In the rows, 128 means zero.
Each path below is one point turned by a fixed rotation once a step. After each direction that follows a path, write how fast that rotation turns it, in degrees a step (0 if it stays still).
Each turn is a multiple of 5 degrees from 10 to 175, or 0.
Each row of a path follows its step; steps can be skipped.
path 1
step 8: [132 130 123 134 134 133 131 127 123 132 123 122 126 136 127 127 120 135
 135 135 133 131 122 128 125 124 123 134 133 125 133 135 133 128 131 127
 131 129 117 135 131 125 125 129 122 128 130 132 129 134 126 118 123 123
 136 117 136 128 131 127 122 121 121 130 140 120 122 125 125 133 127 133
 125 137 132 126 131 126]
step 15: [124 127 125 125 125 129 128 130 132 120 128 130 135 135 126 127 132 138
 132 126 132 122 125 126 132 121 124 128 122 124 133 137 134 122 137 118
 133 131 135 132 126 128 129 130 124 127 127 139 126 132 126 128 134 141
 126 124 129 132 126 136 126 125 124 117 128 124 124 131 129 137 133 129
 124 133 126 122 139 116]
step 17: [130 130 129 129 134 129 133 133 135 124 132 124 126 126 119 118 129 132
 130 128 132 125 129 122 132 134 127 130 118 125 135 129 127 127 135 123
 125 127 123 122 127 135 125 126 129 146 133 131 129 123 121 135 129 135
 117 127 135 127 134 134 119 123 134 128 130 123 124 136 127 124 125 132
 124 122 133 123 138 124]
step 18: [128 123 129 126 121 126 127 120 126 121 121 130 124 121 129 123 123 126
 132 128 121 128 125 117 131 132 137 125 131 136 131 129 134 129 124 132
 124 134 124 123 126 123 128 137 134 128 124 123 129 132 122 124 116 137
 139 126 134 133 126 137 131 125 121 129 120 118 128 129 137 125 127 130
 122 133 134 132 132 131]
step 21: [122 133 132 121 135 132 123 140 127 130 131 128 125 135 120 136 128 128
 125 125 123 131 130 121 129 124 131 131 132 122 119 135 136 133 130 128
 125 135 124 129 120 135 131 132 126 137 124 134 139 127 127 128 128 132
 126 123 121 125 126 138 124 121 122 126 127 134 137 139 126 126 127 123
 124 127 131 119 133 126]
step 22: [134 122 128 133 132 128 137 132 133 126 120 130 122 129 127 131 130 132
 135 130 134 126 125 125 130 130 118 126 129 135 132 136 130 135 124 129
 128 132 121 128 129 128 132 139 131 127 136 133 126 135 119 127 132 138
 143 131 128 125 125 128 114 124 128 127 126 122 123 122 125 125 129 131
 125 129 131 134 125 116]
step 33: [128 128 130 129 137 133 129 132 132 128 123 131 119 133 121 121 124 130
 128 126 137 123 129 122 137 131 131 124 134 132 133 130 136 124 129 130
 117 127 126 129 132 129 135 130 131 132 126 139 138 130 127 130 135 134
 129 121 125 120 129 136 123 124 129 135 139 125 116 132 126 130 129 126
 122 132 138 127 131 121]
step 34: [122 114 129 129 124 121 128 119 131 124 111 130 136 127 130 136 131 131
 137 125 129 122 121 119 126 135 125 125 120 131 130 136 126 131 127 122
 136 132 128 131 122 128 127 126 128 131 121 131 130 129 126 121 122 134
 136 122 130 131 130 128 122 128 126 121 129 129 134 127 133 126 128 124
 120 134 127 133 134 124]
Speeds:
[128 129 127 129 130 129 126 128 128 128 127 131 129 127 128 127 127 128
 129 128 127 128 129 126 130 127 129 128 127 127 127 127 128 129 130 127
 130 126 130 128 126 128 127 127 128 126 128 130 126 130 129 128 127 125
 128 126 130 128 129 127 129 129 127 127 128 128 128 126 130 128 129 127
 127 128 130 129 128 128] => 70
[128 129 129 129 128 128 128 129 128 130 127 130 129 128 127 127 127 130
 126 128 128 128 130 129 127 128 130 128 126 129 126 128 127 125 129 126
 127 127 129 131 129 128 128 129 128 130 127 130 128 127 129 127 130 129
 126 128 127 131 129 130 126 127 129 126 127 128 129 129 129 126 129 127
 130 128 128 127 127 129] => 175
[129 129 125 129 130 128 130 130 128 125 127 128 128 127 131 128 129 126
 128 128 127 127 128 129 129 128 128 126 127 126 128 127 130 129 129 127
 127 128 126 128 129 129 128 129 129 130 129 127 130 126 128 128 128 127
 127 126 126 130 130 127 129 127 126 127 130 128 130 130 129 128 128 130
 128 125 128 129 127 130] => 95
[129 129 128 128 128 130 128 128 127 128 128 130 126 130 127 126 129 127
 128 128 127 130 130 129 126 129 129 129 128 127 128 124 128 128 128 128
 128 129 127 127 127 128 127 128 127 129 130 126 129 128 126 125 125 126
 129 128 128 129 127 129 128 127 127 127 127 125 129 127 128 127 125 129
 128 129 128 125 128 127] => 35
[130 130 129 126 127 128 128 131 128 128 126 129 127 128 129 130 129 128
 126 128 127 129 129 128 126 126 127 130 129 128 129 128 129 129 127 129
 128 131 128 128 125 128 127 129 126 127 128 128 125 128 129 130 129 129
 129 128 128 129 128 129 128 129 130 126 129 128 126 128 128 129 128 127
 128 127 127 128 126 128] => 45
[127 128 130 127 129 127 127 127 128 127 130 130 127 130 127 129 128 127
 127 126 128 129 129 128 129 129 128 126 125 127 128 130 128 128 128 126
 131 128 130 126 127 129 126 129 128 129 128 129 128 127 129 129 129 128
 128 129 128 127 128 127 129 127 130 127 129 127 129 129 127 129 127 130
 126 128 125 126 129 128] => 175
path 2
step 3: [123 126 121 135 129 134 136 125 126 126 133 132 128 130 124 124 122 123
 129 128 131 126 129 131 123 136 119 130 131 119 138 120 135 136 117 126
 128 137 132 129 122 124 128 127 127 133 126 123 120 137 130 121 126 132
 119 134 122 124 128 132 128 121 129 129 131 127 125 128 127 122 132 121
 126 133 129 123 140 124]
step 9: [119 130 129 129 128 129 137 129 134 126 125 129 125 126 123 136 126 129
 136 125 124 130 122 135 125 129 123 131 126 125 128 130 122 132 125 136
 130 128 129 118 121 133 125 117 130 131 140 128 126 126 124 127 133 134
 135 133 140 124 136 130 129 127 130 127 127 131 126 139 125 127 129 128
 111 128 135 125 124 127]
step 18: [125 142 140 129 131 125 127 134 134 123 127 134 135 126 133 125 134 123
 141 125 134 123 134 130 128 122 132 125 118 128 123 134 124 128 135 133
 131 131 123 131 125 127 129 127 124 123 127 130 121 128 123 131 133 123
 130 123 134 131 126 120 124 126 130 131 127 132 129 130 135 129 129 127
 123 129 122 130 115 119]
step 20: [117 127 127 131 121 133 127 117 121 128 119 131 123 122 135 122 127 123
 130 131 132 124 130 123 121 129 133 121 125 117 127 129 128 132 115 124
 130 133 132 135 129 124 132 129 132 128 128 123 130 130 128 133 131 137
 131 129 132 135 130 127 135 125 132 139 128 128 133 134 125 137 138 127
 125 126 128 121 129 130]
step 23: [130 127 126 124 124 122 129 121 121 127 131 134 123 134 126 126 134 127
 132 128 128 129 131 124 135 127 132 124 135 135 124 142 124 129 131 137
 124 127 135 122 128 121 118 131 119 122 130 128 124 133 133 134 122 117
 122 129 134 130 131 131 126 134 130 127 124 132 120 129 121 129 123 137
 128 131 118 133 126 125]
step 28: [124 118 124 128 122 124 128 124 113 132 132 129 133 126 138 127 124 119
 130 129 129 130 121 127 124 120 132 136 132 122 121 129 118 128 121 124
 128 136 128 138 125 128 127 119 127 130 131 123 121 127 132 128 123 128
 129 129 125 130 122 133 131 135 126 129 122 132 125 121 132 127 125 122
 125 138 120 131 126 127]
step 32: [124 132 123 135 130 122 133 127 122 133 133 130 127 128 121 139 129 127
 131 129 129 136 126 128 121 123 131 124 127 128 125 121 130 133 125 123
 125 129 128 120 125 127 133 126 138 122 133 119 126 130 128 133 137 122
 126 123 128 123 123 129 127 129 134 131 129 135 107 124 124 128 122 128
 126 134 132 135 130 134]
step 37: [127 130 127 132 129 129 121 122 129 131 124 128 121 124 129 133 131 128
 132 114 131 133 119 117 126 125 120 130 131 120 133 126 133 134 119 136
 131 133 125 140 128 124 127 129 132 122 123 128 128 125 116 132 129 134
 121 132 127 128 119 129 131 130 124 129 118 126 127 131 128 132 124 132
 127 132 126 127 129 142]
Speeds:
[127 127 127 128 128 128 125 128 128 131 127 129 126 128 129 129 128 126
 129 129 127 129 126 130 127 127 128 126 126 127 128 128 128 125 129 129
 128 129 127 127 128 128 128 129 129 130 130 128 129 130 126 128 128 128
 130 127 127 128 129 130 130 130 127 130 129 129 128 127 128 128 128 130
 127 125 128 129 129 128] => 140
[126 126 126 128 129 127 128 127 130 128 129 127 128 126 129 127 126 127
 128 127 129 126 126 129 127 126 129 128 128 127 127 127 129 130 127 129
 127 128 128 128 128 129 126 128 130 126 129 126 126 129 127 127 128 131
 126 125 129 126 129 129 127 128 129 129 127 127 129 128 129 128 128 125
 129 126 128 128 126 127] => 170
path 3
step 3: [116 135 123 126 133 134 125 129 137 127 126 129 135 129 135 137 136 137
 129 120 126 141 135 128 134 128 124 123 124 125 128 129 124 132 125 132
 129 130 122 133 131 139 120 120 128 133 121 134 122 131 139 127 122 129
 130 126 124 127 127 134 119 127 140 130 127 128 130 132 135 124 132 128
 139 138 128 126 138 125]
step 14: [128 138 127 131 131 122 132 128 118 119 133 126 124 121 139 124 121 135
 127 121 131 132 139 124 128 121 136 129 132 124 133 129 125 132 120 122
 124 121 131 129 122 134 119 127 135 125 123 123 125 127 130 133 128 128
 133 126 119 129 129 135 124 114 125 131 134 136 125 125 128 124 127 133
 136 135 136 118 118 129]
step 16: [124 133 122 133 127 128 125 127 125 130 124 120 126 122 133 117 128 134
 135 127 124 133 131 138 129 119 128 135 125 120 117 122 130 139 125 117
 136 134 126 132 131 135 122 123 138 129 121 137 128 130 138 126 133 129
 123 136 129 123 126 127 131 129 140 129 127 137 127 120 120 127 124 127
 137 121 130 123 127 131]
step 17: [122 126 123 122 124 126 141 135 126 126 123 129 132 125 134 128 133 120
 131 131 130 130 123 126 125 132 130 131 130 120 128 136 134 136 127 131
 134 120 118 135 141 126 123 125 130 127 122 127 128 121 138 130 127 131
 129 131 126 130 133 125 120 129 113 123 116 133 118 127 126 121 120 126
 136 132 128 133 120 125]
step 18: [129 134 126 125 131 123 128 132 128 124 122 131 122 125 133 138 136 131
 132 131 133 143 132 128 134 126 122 129 128 133 117 132 134 130 131 122
 124 134 139 120 128 134 120 119 127 124 119 131 133 123 129 137 133 135
 133 130 139 117 133 134 122 119 129 117 127 132 122 128 123 128 127 124
 126 127 134 129 132 131]
step 19: [119 129 120 126 127 128 127 135 140 127 120 125 125 133 129 135 133 127
 126 130 125 130 130 122 133 130 123 127 120 130 138 132 128 133 117 132
 135 123 124 128 132 136 131 126 146 120 122 136 128 119 139 129 130 129
 135 132 126 122 127 132 126 135 123 129 131 126 141 119 129 128 130 129
 129 136 124 120 130 123]
step 31: [132 135 133 126 126 133 127 132 123 129 125 123 127 116 135 123 130 135
 126 131 129 129 129 123 119 124 124 127 123 134 117 121 137 119 124 129
 139 122 134 127 127 139 120 122 137 123 129 123 131 122 129 128 131 134
 138 122 123 126 126 132 125 128 119 134 126 126 134 116 115 126 123 125
 128 129 137 124 130 129]
step 34: [123 134 121 121 130 124 131 126 136 121 121 132 133 124 129 131 133 136
 132 137 133 142 127 126 123 130 122 128 126 131 125 136 132 132 125 122
 133 130 118 120 134 135 124 121 132 135 119 131 125 130 134 123 122 128
 133 124 127 123 125 127 129 126 135 126 137 137 114 122 126 136 121 124
 139 133 134 129 127 126]
Speeds:
[129 126 129 129 127 126 129 127 127 128 128 128 129 128 129 128 128 127
 131 127 127 129 128 127 126 129 127 129 126 128 125 129 127 127 126 129
 129 128 129 130 126 128 127 132 129 128 129 127 127 130 127 127 130 129
 129 129 126 129 129 128 128 126 129 130 127 128 129 129 127 128 127 129
 129 126 129 127 126 127] => 45
[129 128 127 128 127 126 128 128 128 128 128 129 127 129 127 129 127 126
 127 128 126 125 128 127 128 128 128 129 129 129 131 127 129 130 129 128
 127 127 127 131 129 129 127 129 129 131 126 129 128 129 130 128 129 127
 129 127 127 128 129 128 127 127 129 128 129 129 128 126 129 129 129 126
 128 128 127 125 127 128] => 140
[126 129 128 128 131 127 128 128 127 128 128 127 126 129 127 128 128 127
 128 128 128 129 129 130 129 130 129 127 128 129 128 130 129 128 126 127
 128 128 128 130 127 128 127 129 128 127 130 129 127 127 127 127 128 127
 130 129 128 126 126 125 128 127 131 129 129 128 127 127 129 126 131 128
 129 128 128 130 125 128] => 160
[129 128 126 127 127 129 128 130 131 128 127 129 128 127 129 129 129 128
 130 130 129 129 126 127 128 128 124 129 130 129 130 129 128 129 128 128
 128 126 127 128 128 127 127 127 127 126 129 130 127 130 128 127 130 130
 129 130 129 128 128 128 127 128 130 126 127 129 128 129 130 128 128 128
 127 127 127 128 129 126] => 45
